rotation steps, each row followed by its count of steps
The counts run from 0 to 619.
[106 190 116 145 175 141  86 119 145 151 164 153 151 156 193 107 126 141
 123 147 131 183 110 156 132  88 113 126 141 147  76 151 105 127 127 131
 138 116 127 150 137 154  94 181 157 135 107 144 121 115 120 103 160 100
 118 137 115] : 573
[155 105 127 105 101 150 128  91 133 103 137 126 178 140 144 132 140  44
  87 110 136 166 127 148 111 117 141 144 115 131  87 178 142  88 134 135
 117 156 107 128  87 126 137 114 166 116 182 100 156 133 118  72 146 140
 141 130 130] : 2
[157  94 128 116 114 112 107 113  67 143 161 110 109 175  90  84 112  93
  76 125 111 124 139 110 122  97 172  98  94 106 100 143 141 125 141  96
 115 141 156 133 144 118 104 144 129 153 119 172  91 141 134 167  93 122
  88 103 139] : 320
[161 101 119 128 129 107 118  97 101  82  88 140 149 133 139  82 126  71
 126 177 154 178 142 144 134 108 105 156 128 115 132 176 136 124 189 157
  88 125 115 183 111 142 109 100 155 125 127  93 154 153 160  95 127 124
 116 144 145] : 32
[144 124 148 139 133 168 122 159 115  93 130 155 103 130 138 101 118  87
 112 191 140 162 151 135  97 121 110  91 163  91 115 129 125 123 169  98
  93 153 161 154  81 145 122 105  93 152 111  89  94 116 144 104 113  88
 119  88 107] : 259
[159 110 148 129 127 122  99 115 104 149 176 108 119 164 123  99  80 114
 138  73 121 153 154 133 126  92 163 125  96 122  96 117 163 116 134 117
 142 140 118 135 175 125  98 151 149 141 111 175 120 127 155 201 137 106
  70 159 128] : 120
[179 128 118 110 101 151 122 151 110 135 128 137  98 186 118 112 117  55
 107  82 111 149 151 107  85 119 143 114 108 124 104 120 152 106 163  70
 119 169 142 146 137 159 118 127 138 159 143  97 124 136 144 176 127  77
 119 133 133] : 485
[171  92 140 113 113 118  93 127 119 108 143 114  90 155 109 118 118  97
 147  80  94 141 158 153  86 100 136 119 103 141 137 159 128  72 129 164
 112 159 137 103 142 106 138  94 206 150 139 124 138 127 158 180 122 151
 136 101 122] : 300
[127 143 135 109 109 147  80  87  84 138 145 139 138 189 108 117 139 125
  63 191 126 132 115 119 114 103 115 112 123 127  95 183 126 159 130  85
 128 147 151 147 112 135 107 172 109 137 132 128  96 101 136 108  98 138
 102  94 141] : 356
[130 166 115 131 147 129 111 119 128 118 129 126 150  98 148 155 177  39
  74 152  96 165 113 125 163 106 151 130 120 128  98 155  91  98 128  94
 103 140 151 106 134 125 142 135 164 129 133 108 147 147 108 118 136 119
 188  97 123] : 10
[158 130 112 134 149 144 114 146  89 124 119 159  80 149 128  96 126 103
 124 198 140 150 143 127 100  93  91 118 146 106 147 144 124 154 194  99
  85 126 155 166 136 147  99 132 112 151  92 105 100 114 151 133 134  93
  95  98 133] : 60
[ 89 146 127 139 131 121  80  92 103 122 161  88 136 109 125 134 139 107
  88 177  96 126 123 106 128  72 152 100 119 144 106 162 118 143 130  97
 100 121 170  91 182 108  90 144 154 141 108 162 133 109 112 144 125 129
 165  73 123] : 535
[130 159 161 164 198 111 109 151 120 127 174 151 143  95 158 112 128 120
 118 171 130 177 136 158 196  91 140 122 131  95  95 123  94 112 118 146
 135 124 135 155 116 129 121 157 132 119  88 166  82 139 132 129 134 105
  85 144 111] : 606
[186 155 102  93 138 148  86 123  98 158 109 162 101 186 106 126 140  93
 114 161 141 201 115 162 124 123  99 167 115 117 118 159 114 111 126 118
 138 137 145 149 111 133 105 176 130 140 122 132 100 130 156 140 142 122
  90  98 144] : 585
[144 111 137 118 104 123 105 116  79 136 158 117 119 168  90  87 110  82
  72 132 101 136 128 108 122 105 166  93 106 103  88 147 141 129 134  88
 114 141 163 136 129 116 103 144 118 152 123 166  98 144 135 170  77 108
  99 102 126] : 321
[163  90 175 130 118 138 112 145 136  75 140 149  97 123 138 134 133 106
 153 138 123 124 178 151  95 102 103 107 129 129 148 158 114  94 151 154
 106 173 125 140  96 141 172  76 157 143 144  63 109  92 156 118 131 147
 124 123 112] : 461
[101 115 125 145 159 118 106  88  96 120 192 118 156 155 164  73 113 152
 109 166 140 104 136 122 122  63 135  84 122 143  96 177 125 160 157 134
 105 112 124 146 142 135  95 142 146 136 127 166 106 106 107  83 129 134
  98 115 129] : 543
[130 143 172 117 102 121  77 114 104 115 154 129 142 167 108  84  95 106
  89 135 108 175 122 124 122 123 152 108 133 109  68 132 143 122 126 102
 146 152 155 167 102 140 107 140 118 147 116 146 108 138 162 167  64 100
  98 152 119] : 127
[128 110 133 115 111  89  73  80  85  81 129 119 142 158 105  73 133 112
  95 185 112 133 128 112 117 101 124 103 124 135 118 194 102 130 152 142
 101 146 148 155 107 124 122 104 161 139 132 114 128 134 158 121  60 148
 133 100 133] : 524
[150 103 158 110  97 150  90  78 107 117 158 117 139 158 112 170 146 111
  92 148 129 114 144 145 115  91 122 140  97 152 132 197 126 117 106 140
 134 169 114 105 116 114 149 142 156 108 165 116 116  73 133  98 139 190
 127 107 141] : 168
[141 120 163 132 110 162 105 151 143  73 123 149 114 139 153 108 101 105
 156 156 140 170 154 155  76 119  91 112 165 119 122 143 142 108 170 137
  98 151 130 167  91 154 122  88 138 150 117  66 138 100 163 115 138 105
 132 130 109] : 262
[138 143 150 127 133 125  77 147 125 132 158 127  90 131 112 136 129  91
 115 117  76 160 135 159 119 114 157 105 124 117 104 135 100  82  93 130
 126 157 177  80 133 105 136 123 166 144 107 151 103 115 137 197 107 132
 150  63 102] : 107
[132 153 175 159 161 157 116 155 127 106 153 122 114  51 141 181 147  84
 114 185 118 160 151 125 169  92 142 126 140  99 123 117 114 120 138 103
 110 140 157  99 147 117 135 127 120 132  95 123 104  96 128 150 153 110
 142  99 104] : 437
[127 157 116 138 149  87  81 128 111 127 142 119 110 129 134 110 147  89
 117 112  78 137 146  92 139  78 148 104 109 160 119 134  92 112 154 100
 117 142 146 132 195 139 124 125 194 157 112 122 148 147 140 193 103 103
 164 142 125] : 504
[171 116  89 138 150 130 146 109 105 143 129 114 143 128 150 125 124  50
 110 121 145 171 146 118 150  84 146 155  96 126 113 137 157 121 185  97
 103 110 110 140 186 135  88 151 153 129 130 136 157 157 117 131 185  91
 108 145 146] : 22
[195  83 155 129 146 132 135 125  88 134 157 132 118 133 111 128 106  97
 126 145 167 160 161 158 164  95 136 158 108  86 130 134 147 118 144 147
 129 134 118 144 128 113 119 143 118 121 112 167  78 123 151 141 160 138
  42 132 131] : 613
[153 145 135 118 130 149  88  95 143  99 122 155 182 134 157 122 133  83
 106 149 143 197 120 186 135 139 118 158 137 115  77 178 112 101 107 157
 139 145 116 152  71 132 128 135 155 101 134 111 130 120 138  83 137 133
 127 129 117] : 394
[ 70 177 165 147 124 113  60  94 121 121 168 106 154 124 150 125 126 142
  95 158  88 146 117 101 146  73 143 101 135 160  80 156 121 153 123  99
 134 129 147 136 158 139  97 157 151 137 101 146 143 108 134 154 110 116
 148 141 119] : 341
[108 157 181 140 129 107  61 104 105 114 171 110 125 116 109 161 147 132
  92 167  79 126 134 105 161  81 151 102 115 137 111 152  92 131 104 109
 135 158 162 111 147 116 133 149 147 136 115 152 100  98 145 169  83 150
 140 113 116] : 142
[117 141 126 158 166 116 100 127 113 100 123 124 114  67 152 135 155  89
 105 210 109 147 134 127 152  77 126 115 145 117 139 160  89 126 158 128
  77 117 171 117 152 121 115 109 153 134  84 118 124 125 130 121 132 117
 164  76 115] : 44
[171  74 124 139 151 143 153 154 114 128 187 141 104 166 152  91 117  93
 124  76 129  92 178 127 105  77 156  78  96 116 112 138 127  98 157 117
 106 157 121 141 135 140 143 112 159 145 154 126  94 120 112 129 148 112
  91 133 123] : 480
[124 154 147 160 173 139 113 144 133  96 142 124 117  45 153 153 147  77
 116 204 121 162 143 130 162  92 136 118 152 103 126 129 104 125 154 109
  89 126 165 111 149 123 123 117 132 134  90 117 114 109 127 127 144 104
 160  90  98] : 241
[120 159 143 145 152  81  72 137 123 127 150 131  98 135 135 100 129 118
 137 110  77 149 140 111 137  79 142 101 114 154 110 130  89 103 135 126
 125 150 148 142 167 141 123 129 190 162  98 131 135 149 155 200 102 107
 143 141 118] : 308
[148  95 139 119 111 154 101 132 134  94 119 133 112 149 149 102  92 109
 160 159 140 161 159 173  58 112  84 130 143 134 138 170 156 120 168 165
  90 132 128 150 111 141 105  93 149 141 113  85 146  91 159 120 154 130
 118 110 117] : 67
[145 106 143 170 185 124 135 141 117  93 158 134 113  89 172 111 123 123
 167 166 156 124 180 132 148  55 115 118 133 121 145 132 117 131 189 149
  92 117 111 153 159 140 119 106 146 139 104 123 112 105 136 112 167 109
 100 143 113] : 247
[151 144 149 135 116 154 110 164 144 117 145 127  75 119 145 180 141  81
 147 106  99 137 170 118 106  90 126 124 111 148 144 115 125  91 148  96
 107 163 137 103 174 135 145 119 168 151 120  83 137  91 144 184 165 117
 163 115 120] : 468
